In the data rows, 128 means zero.
Each row below has a hidden score, from 0 to 40, with 20 about the middle. What is it? The score is a weighted sum of the row's numbers plus the product of two more (or one squared), each taken from its middle value.
[ 85 145  95  87  98 134 108 126 119 176 107 135 148  95  73 108 148 115
 117  92 140 118 125] >> 24
[140 181 143 111 165 137  85 123 167 102 135  86  95 110 153 178 116 201
 146 142 157 112  64] >> 14
[181 152 102  61 152 144 148 181  81 104 140 121  56 125  85  92 103 129
 166  73 132 169 128] >> 17
[129 171 115  91  89 138 117 113 143 136 120 108 119  97  98 113 103 128
 162  93 150  85 118] >> 26
[136 149 122 125 146 136 145 119 134  67 125 103 118 110 100 114  93 138
 124 152 112 114 150] >> 18
[163 164 162 140 149 138  90 137  93 147  76 118 102 156  92  93 144  92
  92 121 115 145 131] >> 20
[144  97  92  53 167 101  98 133  81 155 172 116 123  98 123 161 105 156
 126  95 165 171  10] >> 16
[134 133 141 130 121 166 135 122 101 129 139  85 114 109 161 153 129 177
 139 146 151 155 124] >> 18
[136  82 116  89 100  83 151  96 125 147 137 144 158 101 109 125 108 149
 109 115 142 134 117] >> 23
[139  70  79 107 138 139 156 105 128 133 180 108 119 167 129 121  83 120
 130 144 114 114 135] >> 26
[131 134 109 136 114 153 179 133 154  98 172 127 147 131 121 114 133 108
 130 146 102 118 162] >> 28
[101 179 127 122 160  99 101 194 114 111  86 105 106 123 105  93 109 156
 149 106 112 154 148] >> 8
[153 149 140 143 183 137 140 107 161  80 119 125 122 136 139 145  88 146
  81 190 157 139  97] >> 7
[175 119 147 144  76  78 137 197 145 195 123 171 187 120 146 136 119 140
 136  87 164 143 170] >> 13
[163 108 140 136 127 122 129  65 139 117 152 172 143 141 111 153 138  84
 115 150 137 135 112] >> 17
[ 86  35 106  71 143 172 158  65  88 204 211 119 152 125 123 179 113 138
  83 160 161 133  84] >> 39
[124 154 128 136 157 104 112 176 122 121 115 109 114 123 131 120 109 123
 155 120 138 144  86] >> 8
[115 115 111  82 167 143 123 100  94 116 179 156 127 100  84 184 116 176
 126 151 164 178  57] >> 18
[148 144 152 149 127 126 146 148 115 140 123 130 117 144 129  91 145  89
 136 111  92 106 159] >> 22
[ 94 120  84 132 136 141 104 141 140 101 105 143  86 152 171 131 147 157
 141 133 105 126 131] >> 18
[ 88 171 109 134  99  99  88 137 154 109 108 123 153  76 149 109 144 138
 138 137 154 121 130] >> 15
[120 110 161 141 113  75 137 115 154 113 112 159 138 172  82 146 155 146
 139 106  93 161 122] >> 18
[127  89 130 173 131 145 119 107  77 106 124 131 124 147 119 128 148 116
  99 150  76 165 142] >> 10
[ 97 154  93 130  91 133 115 153 120 123  88 152 146  92 123 111 133  74
 119  98 119 108 135] >> 22
[157  88 136  75 162 154 175  32  93 126 199  90  98  76 127 112 115 158
 122 191 156 125 100] >> 23
[ 73 159 102 100 115 151 122  94 157 134 126 115 170  87 107 123 112 137
 108 142 150  72 121] >> 29
[126 181 160 111 185 139 126 142 122 130 134 113 123 100 117 141 125 139
 121 150 163 132 115] >> 14
[111 153 139  77 133 114 106 134  74 150 157 122 134  98 100 168 122 214
 110 140 152 219  99] >> 20
[163 100 108  75 146 119 148  77 124 110 155 123  86 132 107 105 102 134
 143 122 127 110 108] >> 22
[108 137 135 134 165 119 122 109 127 129 116  77 144  73 126  95  97 115
 124 195 146 102 121] >> 15
[118 162 114 115 104 132 102 146 129 140 120 145 151 126  83 154 123 126
 125  94 131 132 118] >> 26
[125 159 110 137 109  97 116 155 149 103  89 154 126  96 136 117 117 122
 136 134 131 116 149] >> 15
[118 126 136 176 107 211 148 126 159  86 144 157 140 163 142 150 162 122
  91 151  99 132 137] >> 23
[136 123 126 127 101 142 135 127 129 104 137 120 124 133 132 145 144 139
 130 108 113 126 136] >> 28
[161 165 136 168 116 132 110 162 160  94  90 127 102 132 173 127 126 131
 148 117 119 103 128] >> 15
[121 171 141  86 139  83  81 109 118 140 161 123 134  71 112 129 135 144
 172 127 194 109 116] >> 21
[110 146 130 138 102 151 165 106 126  97 135 145 154 100  97  86 145 111
 107 144 102 120 159] >> 26
[141  80 145  69 143 175 165  69  77 134 218 112 106 120 129 136 159 195
 103 144 146 187  96] >> 27
[157 114 132 124 143 150 112 154  91 160 104 126  72 131 108 146 130 123
 170  90 129 144  80] >> 13
[159 117 103 117 119 135 129 150 125 119 130 102  94 142 153  87 114 137
 129 113 117 145 119] >> 14
[167 123 178 111 171  83 105  95 105 145 104 137 110  80 137 188  97 177
 133 160 199 155  76] >> 5
[123 176 157 158 144 122 144 172 171  79 103 131  79 194 142 127 126 147
 173 100  87 106 161] >> 20
[ 96  72 101  40 142  87  77 102  75 215 167 145 113 135 126 184 116 175
 162  90 168 138  77] >> 32
[131 142 148 121 144 151 141 142 109 125 143 127 150 109 129 149 152 139
  73 116 130 144 117] >> 22
[114 149  87  96 100 153 131 126 188 139 126 153 185  91 120 153  89  98
 100 104 180  45 109] >> 30
[ 78  82 141 149 120 109 141 158 108 133  75 107 127 148 122 118 117 106
 150  86 100 117 135] >> 20
[107 143 106 112 104 131 125 100 128 116 130 155 146 120  81 136 132 121
 118 120 117 131 125] >> 27
[137 101 196 149 141 145 149  74  74 127 167  82 139 103 104 146 135 148
 106 170 113 132 137] >> 21
[150 142 125 164 113 161 183 152 199  70  98 141 108 184 177 120 116 113
 109 127  85  95 133] >> 24
[114 127 126 162 116  87  94 126 136 138 124 149 161 129 175 161 119 115
 148 149 155 116 127] >> 21
[119  81  93 134 117 157 139 125 122 123 144 185  95 140 172 123 140 163
 154 147 133 160 143] >> 16
[ 91 152 127 147 125 139 148  85 178  89 105 133 144 134  87 119 128  93
 101 158  88  80 145] >> 21
[112  95 113  99 147  94 155 103 121 147 167 119 149 126 153 125 102 139
 115 162 124 128 126] >> 31
[135 140 132 119 139 191 131  93 137 116 149  95 128 113 134 130 149  96
  93 137 141  81 154] >> 25
[ 93 114  81 103 138 133 123 132 139 140 155 126 142 124 157 135 138 104
 111 121 124 121  76] >> 23
[106 126 109  49 186 136 109 124  80 141 111  88  71 121  97 121 102 154
 116 122 149 181  25] >> 9
[103 147 151 178 120  72 112 142 131  93  92 113 134 147 170 108 128 138
 162 134 123 138 155] >> 11
[119 153 115 135 103 109 121 134 169 118 106 142 143 109 113 103 126 126
 129 142 115 106 168] >> 18
[ 94 152 119 103 124 133 144 102 145 105 118 139 145  42 122 163 110 170
 130 145 185 105 101] >> 18
[105 161 118 125 134 142  75 106 119 129 109  97 132  79 159 135 150 104
 112 142 156  97  90] >> 18
[ 87  98 130 122 132 126 141 101  96 185 162 121 152 120 135 141 113 131
 147 142 159 119 117] >> 27
[150 133 148 109 127  96 124 152 111 155 164 123 143 118 131 117 156 137
 158 101 152 149 137] >> 20
[124  96 136 126 134 172 147 106 110 109 161 160 123 124 139 119 161 163
  97 170 127 185 113] >> 17
[138 100  97 114 147  92 132 134 117 141 128 127 119 138 158 137  89 112
 130 124 122 105 110] >> 22
[136 121 103 104 142 140 173 150 131 100 125 106 106 112  79  70 120 109
 114 129  79 152 119] >> 11
[170 109  97  95 183 165 157 119  64 122 146 162  84 108 143 124  85 125
  97 140 165 175  71] >> 11
[ 99 121 164 137 155 152 182  64 178 139 156 143 166  95 146 108 154 131
 109 219 160  92 163] >> 24
[137 122 112 112 123 111 128 129 133 138 154 137 129 120 152 158 135 129
 131 111 131 137  75] >> 20
[151 102 118   6 162 114 161  39  96 152 200 119 103  53 117 117 115 186
 125 164 205 151  90] >> 22
[150 106 138 122 136 173 143 113  99  85 162 114  83 163 118 132 144 167
 126 122 107 177  91] >> 21
[128 104 130 110 128 162 157 131  86 131 136 139 107 103 128 100 175 112
 131 111 128 179 122] >> 14
[167 159 130 174 145 130 132 115 151  72  96 146 111 165 155 131  85 103
 112 171 132 117  91] >> 23
[ 82 105 123  63 130 131 135  56 120 190 218 132 193  75 143 168 167 165
  68 174 175 150  66] >> 34
[104 183 147 197  83 110 115 174 221  96  14 125  94 162 201 100 177  73
 138 106  67  65 202] >> 19
[135 132 135 133 127 134 145 130 144 118 144 141 123 132 159 137 139 164
 142 157 135 150 150] >> 19
[206 101 173 150 140 118 206 101 148  91 146 122 122 149 115  88 105 114
 102 161  89 115 158] >> 19
[ 87 164 134  62 126  95 116 128  99 140 116 152 126  40 121 156 126 185
 143 111 197 147 107] >> 20
[172  98 163 109 167 109 130 103  57 130 136 133  61 101 116 165 125 180
 171 142 134 213  50] >> 5
[ 65 186 136 170 146 105  61 152 149 145  54 119 135 175 120  89 130  84
 130 134 124 123 126] >> 4
[129 146 111 132  92 159 166 123 136  94 131 159 141 168  60 101 132 102
  93 116  82 153 148] >> 34
[103  69 102 109 109 103 126 148 109 200 148 140 161 152 137 147 118 142
 124 109 134 146 130] >> 25
[112 177 150 136 142  93  95 141 137  99  66 144 133 108 111 142 112 116
 124 137 141 129 131] >> 12
[ 98 167 117 150 139 106  63 135 123 130  98 108 107 124 155 109 155 119
 162 149 144 140 125] >> 7
[146 135 118 120 108 114 116 143 101 141 149 104 139  91 191  93 101 162
 123 134 159 133 130] >> 21
[107 182 120 158  78 173  91 162 168 145 120 151 164 150 114 134 150  99
 133 106 130  98 159] >> 28
[115 110  96  86 151 104  98 162  85 157 127 122 104 147 120 139 110 137
 138  60 112 136  39] >> 22
[126  15 146  80 105 110 209  53  95 182 215 158 209  93  81 118 157 176
  38 187 135 221 127] >> 26
[133 130 166 126 142  99 152 128 127 139 112 129 114 170  91 127 108 100
 153  82 113 107 126] >> 22
[141 113 141 123 146  98 136 175 132 118 144 127 103 135 145 135 127 173
 196  97 135 141 123] >> 14
[123 122 161 133 116 102 109 147 131 175 168 110 146 162 153 158 145 142
 183 100 130  98 146] >> 38
[ 92 145 136  90 166  98 111 125 117 138 102 106  94  95 126 130 123 145
 163 137 161 151  73] >> 8
[109  80 136  70 133 111 128 102 114 187 148 158 174 106  54 138 170 122
 108  90 151 143  99] >> 22
[140 135 150 132  97 105 145 119 153 155 132 163 170 120 138 122 151 141
 119 121 157 129 148] >> 20
[146 126 145 158 118  89 151 140 131  82 141 152  90 184 142  98 162 127
 162 120  61 154 197] >> 18
[100 135 119 138 119 103  91 133 127 173 122 123 146 155 167 140 138 134
 131 139 139 125 148] >> 22
[135 157 132 141 138 145 142 151 152 133 125 102 156 118 113 105 150  95
 110 120 133 108 138] >> 18
[133 147 128 141 120 131 132 166 154 128 114 112 112 171 127 106 115 124
 178  99 119 119 121] >> 13
[159 145 151 142 120 138 144 138 141 111 129  60 117 116 152  96 121 164
 106 146 126 148 143] >> 11
[ 92 129 155 108 118 153 142  73  99 156 196 124 165  92 111  96 206 144
 109 138 141 138 140] >> 30
[164 130 116  91 137 119 123 106 107 115 140 111  81 131 144 104 122 135
 134 109 110 117 110] >> 21
[ 97 127 118 113 114 168 154 103 131 118 152 169 131 109 111 153 124 157
 130 133 147 134 132] >> 24
[122 124  99 149  98 138 164 205 156 112 115 145 144 121 132 125 126 105
 150  92 111 131 166] >> 17
[ 97 106 128 118 120  72  82  92  93 191 151 130 144  59 176 146 161 143
 175 154 157 101 169] >> 39
[108 148 141  89 156  82 117 138  88 114 119 138  90  91 139 158 120 189
 171 108 168 180  70] >> 11
[176 174 171 175 149  75  91 173 212 113  92 109 115 173 140 127 108 144
 175 119 132  74 181] >> 7
[137 126 161 156 150 143 147  91 117  88 138  95 130 137  97 122 129 119
 134 154 103 106 148] >> 24
[109 148 138 163 108 141 150  64 174 123 169 155 215 139 122  98 124  78
  67 187 136  57 205] >> 32
[ 74 149 117 161 112  99  67 143 135 168 124 152 159 138 185 169 112 112
 154 138 175  90 150] >> 30
[ 99  96  92 127 128 111 123 131 126 152 138 118 141 127 187 153 105 144
 141 132 140 111 117] >> 25
[176 108 167 185 145 166 163 116 155  91 116 151 123 178 123 136 112 123
  77 195 106 185 135] >> 5
[105 144 167 164 124 143 118 109 122 192 120 100 154  71 139  84 178  81
 141 165 155  91 175] >> 18
[178 148 183 109 158 120 133 126 115 129 104  99 110 129  81 125 110 130
 111 128 134 143 148] >> 14
[ 93 153 135 117 144 127 105 127 129 157 143 121 158  90 123 132 157 133
 143 153 173 120 137] >> 19
[140  85 147 146 106 157 194  88 195 138 147 123 117 177 188  83 183 115
 123 145  99 101 163] >> 22
[140 153 143 134 124 145 149 121 136  97 133 128 132 127 119 109 160 139
 102 129  99 127 156] >> 25
[155 134 153  97 119  62 152 126 127 156 140 109 162  80 100  95 156 127
 130 100 141 122 189] >> 20
[144 105 148 169 145 146 121 134  87  81 129 101 112 150  86 148  93 150
 141 141  77 141 123] >> 14
[167 167 132 126 117  70 102 191 103 104  94  94  95  98 172 134  81 183
 193  80 150 132 119] >> 12
[142 130 122 151 110 182 163  92 151 101 148 144 129 130 153 107 118 121
 103 161 121  95 152] >> 24
[132 170 143 105 120  75  84 114 121 119 118  78  92 110 123  88 142 140
 179 113 120  97 158] >> 23
[154 101 115 161 125 128 110 184  94 125 100 104  93 164 119 120  99 104
 169  96  85 118 134] >> 18
[135 124  94 104 147 145 126 158 151  76 109 166 100 140  85 165  89 154
 135 119 127 164  71] >> 11
[ 79 148 120 100 135 147 113 100 113 117 166 113 139  94  86 127 122 167
 163 152 163 126 127] >> 25
[128 134 115 127 132 194 143  99 123 101 150 103 110 153 131 127 134 129
  82 148 117 132 105] >> 26
[127  29 164  59 143 151 213  35  73 190 239 167 182  97  60 139 153 196
  69 198 172 220 109] >> 28
[106 137 138  72 132 162 122 143 120 205 154 103 146  91 105 124 153 136
 135  91 174 104 134] >> 24
[ 96 109 128 126 146 121 128 101 129 150 144 105 126 141 159 151 137 119
 122 159 112 122 133] >> 31
[146 120 108  76 137 118 109 141 126 133 113 106  63 133 128 116  99 179
 170 106 127 156  76] >> 10
[140  97 180 158 135 145 145  70 129 123 127 170 130 159 110 151 169 105
  79 158  99 139 145] >> 14
[107 100  75 146 104 119 113  89 152 102 154 151 144 149 152  91 163  89
 114 154 110 122 129] >> 19
[108 114 140 168 119 173 117 108 146 139 130 119 164  93 147 173 102 133
 149 162 166  74  97] >> 23
[154 139 164 147 103  85 106  99 120 140 119 142 165  94 147 146 128 130
 126 164 169 143 140] >> 18
[127 160 126 111 132 133 144 167 178 100 128 138 117 159  65 166  72 176
 194  84 127 102 115] >> 22
[150 134 135 152 101 153 114 155 133 115  87 160  80 166 144 114 162 119
 137  75  86 115 145] >> 20
[135 148 132 101 155 109  86 114 102 110 117 110  92 105 149 164 105 186
 140 133 165 141  71] >> 15
[122 133 130 138 125 140 131 113 138 153 164  99 169 116 138 113 148 119
 110 154 136 133 105] >> 20
[138 125 107 131  96 154 122 145 137 103 122 143 110 120 161 122 153 140
 121  96 108 118 120] >> 21
[121 156  95  98 114 145 162 132 149 110 128 162 124 128 119 141  77 147
 121 112 146 118 123] >> 25
[129  99 161 121 103 159 144 127 100 164 170 156 132 140 109 136 159 163
 113  99 127 165 133] >> 23
[158 136 144 144 113  98 149 159 154 112  70 158 131  99 143 158 102 151
 136 105 149 123 150] >> 8
[ 98  99  95 105 147 118 125 143 105 131 132 125  99 115 142 129 123 162
 169 121 135 159  87] >> 12
[109 147 118 109 151 129 120 131 128 124 123 121 138 106  64 108 153  85
 113 117 129 137 142] >> 11
[157  83 111 159  95 169 173 124 126  66 118 139  97 194 107  86 145  79
  97  95  29 135 139] >> 22
[111 123 143 130 123 143 164 159 127 102 112 150 111 162 141 132 131 139
 115 111  99 156 140] >> 24
[125 199 144 128 108  66  98 156 126 158  92 100 131  75 117  83 140 123
 158 102 122  97 197] >> 17
[ 89  90  97 132 133 135 119 163 139 142 123 142 122 198 135 149 125 110
 137  98  98 133 120] >> 23
[124 153  78 104 142 131 104 155 122  89 114 135  94 125  93  99 115 129
 146 109 110 148  85] >> 14
[148  90 120  57 136 111 129 117 127 186 204 138 152 126  86 170 152 139
 131  75 163 151  60] >> 25
[167 122 151 140 159 145 119 144 132 148 115  51  91 143 126 122  97 118
 149 144 134 138  64] >> 5
[109  95 139 112 170 160 105  91  68 154 188  90 150 123  72 153 148 128
 116 154 149 175  70] >> 18
[178 132 176 177 130  37 101 149  99 120  83 133 118 149 114 182 136 133
 176 102 120 182 138] >> 9
[126 133  81  52 139 113 123 112 108 115 125 122 100 111  65 109  98 134
 119 112 122 142  98] >> 21
[170 156 124 151 167 105 112 161 151  81  94  30  91 128 121 104  81  98
 156 113  99  63 123] >> 10
[ 98 192 140 127 109 142 109 110 184 116 126 129 147 156  63 144 134 153
 136 118 124 109 130] >> 27
[125 107 118 150 133 157  91 112 108 118 144  97 140 112 101 178 100 156
 158 137 146 105 111] >> 21
[153 151 155 170 122 126 111 170 156 117  93 172 128 160 162 151 136 110
 130 110 136 107 159] >> 18
[113 161 110 126 133 141 117 142 125  96  96 137 129  99 104 131 111 118
 121 126 135 116 129] >> 18
[101 132  94 106 107 116  84 146 131 135 102 148 120 125  90 145 104 156
 151  87 133 132  98] >> 16
[124 109 108 108 127  87  71 118  72 177 128 119 113 145 141 144  99 141
 152 110 142 142 103] >> 21
[147 174 124 125 127 129 154 127 154  72 125 110 122 109 107  82 135 100
 113 167 106 137 184] >> 16
[ 79  94 154 101 180 126 167  65  98 159 172 139 161  86 113 143 124 161
  92 206 173 157  91] >> 21
[ 97 110 104 123 110 178 140 109 156 144 119 143  89 140 153  88 180  88
 145 115  95  76 170] >> 28
[109 129 107 168 126 101 101 112 146 139  98 138 136 155 174 144 109  87
 107 158 109  87 149] >> 18
[153 185 132 166 110  83 146 167 161  32  71 104  99 118 130 109  72 129
 167 105  95 103 157] >> 13
[110 167 152 115 140 100 135 169 129 128  79 118  72 138 149 124 133 174
 175 100 123 148 152] >> 10
[105 120 122 155 134 141 157 129 141 133 164 142 161 156 126  85 151  84
 119 147 115 130 126] >> 21
[139 156 132 121 133  41  75 154 105 145 129 129 135  67 203 185 112 185
 175 118 198 162  83] >> 10
[127 142 132 108  93 121 114 200  89 160 104 144  98 107 109 110 122 182
 179  72 124 170 147] >> 16
[102 191 145 221  77  70  47 179 113 142  41 193 164 157 176 118 161  93
 122 110 120 147 172] >> 16
[136 105 163 140 158 126 158 144 121 126 109  99 109 142 140 109 137 126
 131 149 101 152 137] >> 15
[115 142 101 116 129 130 118  99 152 103 108 170 135 134  96 129 144 101
  87 150  97 136 148] >> 15
[131 230 136  99 139  73  75 179  50 125  63  97  51  62 181 113 115 168
 182  90 153 169 137] >> 9
[145 100 153 125 136 119  80 127  61 175 147 113 129 111  82 188 116 179
 159 108 161 168  88] >> 16
[164 120 106 144  96 156 122 116 139 114 102 158 130 177  86 114 132  73
  88  98  80 102 159] >> 32
[183  92 130 101 160 169 162 135 111 138 154  93 114 121 102 124  93 147
  96 156 146 157 125] >> 13
[103 160 120 118 126 146 152  79 192  79 146 141 157 114 106 132  93 180
 102 192 158 117 108] >> 21
[170 106 160 128 108 147 167 126 115 135 153 140 123 120 151 141 139 173
 131 123 144 164 147] >> 19
[118 152 109 145 126  92  86 193 119 126 101 109 100 172 170 119 124 126
 158  83  89 142  83] >> 17
[182 147 156 166 127 110 135 166 170 102  87 157 109 145 144 130 116 104
 141 117 124  95 148] >> 14
[156 132 139 144 115 160 157 132 150 113 131 157 123 139 134 106 151  74
 102 126 103 111 155] >> 16
[146 128 137 157  91 151 153 115 156  84 145 153 123 154 152 118 162 108
 121 115  83  97 175] >> 25
[135 124 123 205  91 150 147  77 219  99 127 163 208 235 113 113 118  14
  52 162  76  43 190] >> 36
[112 163 123  95 127 123 112 157 137 138 107 137 120 112 101 137 111 138
 157  93 148 129 114] >> 16
[100 104  90 103 122 170 165 103 124 145 172 163 183  95  86 139 125 133
  76 155 146 130 124] >> 29
[146 144 137 123 128 153 113 109 126  85 125 105 102 123 140 139 143 146
 106 115 114 129  91] >> 19
[122 152 110  94 179 181 138 102 122 117 147 112 135 102 114 164  98 130
  92 167 179 108  99] >> 24
[136   0 150  41 140 102 178  88  12 221 241 147 115 132  95 222 110 247
 147 107 138 234  83] >> 37
[ 93 177 149 133 157 117  96 109  81 129 104 125 136  92 127  86 137 131
  95 178 147 157 144] >> 11
[107 123 134 116 120 151 150 104  94 122 166 133 152  87 140 110 148 156
 114 152 162 155 130] >> 23
[ 88 126 106 115 123 118  85 154 133 156 128 111 143 130 160 167 112 173
 162 117 146 103 125] >> 27
[111 108 124  67 164 126 149  77 106 144 155 121  92  85 136 148 129 151
 174 128 177 124  85] >> 19
[152 117 121 114 134  75 131  99 132 100 101  92 119 116 133  92 113 126
 109 138 120 122 128] >> 14
[119 183 154 129 164 145 136 107 105 159 161 127 182  75 148 141 123 128
  78 174 199 120 130] >> 22
[ 98 122 133 114 104 122 147 149 151 149 113  99 137 124 124  99 161 114
 151  83  98  96 147] >> 26
[131 102  96  70 159 120 160  98 101  94 139 103  63 107 129  90 115 143
 119 147 109 140  99] >> 16
[137 107 132 166 124  59  81 154 152 105  33 188 100 185  69 149 151  78
 169  48  85 125 101] >> 11
[190 148 136 148 139 124 153 116 122  81 122 107 108 144 132 108 118 101
  99 140  96 136 125] >> 21
[130 147 138 104 143 154 121  85 100 127 135  94  88 130 137  88 171 142
  92 155 115 153 115] >> 20
[125  99 140  84 137 134 156 166 103 154 144 109  93 142 128 121 146 183
 131  87 115 193 123] >> 16
[109  72 100 138 131 112 166 111 161 107 173 149 149 170 154 152 109 176
 149 154 114 137 114] >> 23
[125 132 105 137 124 135 110 138 155 120 107 100  99 140 166 105 124 125
 154 131 128 108 135] >> 13
[132 154 145 236  78  58 120 159 251  78  74 136 203 167 172 131 141  66
 134 118  85  40 201] >> 21
[ 91 123 115 112 159 114  80 123 102 138 143 112 112 158 150 180  88 168
 152 137 153 124  73] >> 26
[132 132 120 109 126 129 134 137 135 140 138 116 112 116 157  98 130 128
 164 114 157 111 109] >> 16
[130  98 109 140 127  80 111 140 151 157 110 127 134 127 179 136 108 115
 141 156 122 101 147] >> 24
[164 164 128 165 110  80  94 194 161 129 122  93 158 112 182 132 100 162
 159 137 151 144 108] >> 6
[103 108 109 143 131 115 125 120 137 157 144 167 155 144 155 177 113 127
 143 146 149 111 110] >> 25
[132  96 164 119 120 166 172  62  95 124 212 120 140 148  90 115 194 151
 107 155  97 179 161] >> 30
[154 142 162 151 160 110 150 132 154 143 134 113 155 126 132 126 151  83
 123 178 149 136 148] >> 11
[110 153 110 117 111 154 129 149 140 122 107 161 121  89 115 132 128 133
 150 137 145 138 136] >> 16
[142 110 171  99  85  76 163 188 108 193 137 160 136 138 105  83 196 122
 160  25  94 121 232] >> 34
[132 149 138 134 113 175 113 149 110 158 140 154 143 140 142 132 145 114
 118  98 161 129 108] >> 27
[118 160 164 152 134 150 162 166 147 128 105 103  93 144 156  87 166 105
 152 102 107 131 168] >> 14
[129  80 128 125 152 141 194 172 106  99 128 135  80 177 132  83 135 145
 121 130  66 208 118] >> 12
[129  72 148  84 163 145 142  78  90 161 187  77 151  76  98 177 119 161
 131 151 174 140  94] >> 25
[148 153 143 167 116 157 135 126 153  98 142 109 133 135 153 132 113 120
 127 154 110  93 154] >> 23
[152 121 172 121 145 117 151 141 162 151 209 130 148 157 109 127 150 195
 175 138 151 130 183] >> 23
[138 106 118 114 133 165 145 146 132 140 159 131 139 126 119 113 132 104
 131 104 146 103 119] >> 23
[165 133 137 138 115 109 111 158  72 122 146 153 129 136 121 118 156 119
 128  98 128 208 110] >> 17
[ 71 108 137 102 158 152 150  93 128 171 152 117 169 118 103 135 122 123
 114 161 169 122 115] >> 20
[125 155 111 109  96 153 160  93 131  80 117 103 130  66  86  87 117  85
 129 129 119  95 117] >> 25
[198 133 130 182  82  75 123 205 153 135  76 164 134 177 136 122  61  91
 174  55 128  86 147] >> 22
[147 140 172 116 118  66 119 124  77 212 154 127 182 127 116  97 141 114
  85 128 139 148 172] >> 27
[140 149 158 127 109 163 169 128 148 102 173  78 117 172 129  91 156 173
 114 120  86 135 156] >> 31
[141 165 135 107 107 130 105 178 124 149 113 122  97 147 162 110 118 131
 157  76 160 134 134] >> 15
[145 125 153 186 120 139 120 140 108 125 143  89 138 127 147 135 145 127
 165 144 117 124 174] >> 21
[ 91 120 116 156 117 131  71 177 112 164  83 128 152 182 103 129 146  88
 117  97 114 155 124] >> 13
[127  76 108 142 127  98 142 186  90 175 128 103 143 163 164  97  85 125
 130 104 106 145 137] >> 18
[134 203 131 144 139 107  94 112 157  80 135 145 144  97 133 135 141  99
 126 163 150  91 174] >> 14
[129 160 118 164 151 162 165 155 177 114 131 193 144 177 107 122 112  78
  94 149 100  95 163] >> 17
[126 142 121 145  85 109 126 147 171 107 105 172 143 160  83 135 141 125
 134  98  82 138 149] >> 22
[117 150 121 126  96 104 120 175 123 121 107 157 132 135 101 108 127 124
 144  67 117 143 149] >> 19
[119 196 167 150 117  82  85 133 130 148 104 113 144  85 174 110 136 119
 156 138 173  92 180] >> 21
[167  63 137 128 117 191 212 132 113 157 172 167 133 183 105 153 108 156
  81 136 100 163 150] >> 33
[ 88  76 132 193  90 168 172 136 199 104  89 140 150 193 121 114 109  56
 131 111  78  42 160] >> 30
[170  97 119 139 111 134 131  93 111 123 147 139 182  74 145 112 125  81
  78 159 151 115 126] >> 20
[150 112  86 140 102  82  93 153  91 139  65 118 109 124 179 129 103  77
 125  98 105 119 149] >> 17
[126  93 106 163  97 157 181  80 200  93 150 151 134 150 156 104 155 102
 121 169  93  93 169] >> 24
[141 110  94  91 117 129 144 122 112 126 134 179 136  82 113 179  87 135
 116 111 148 119 104] >> 23
[135 102 131 114 119 115 149 154 139 150 133 133 102 117 187 101 142 154
 164 110 150 139 116] >> 12
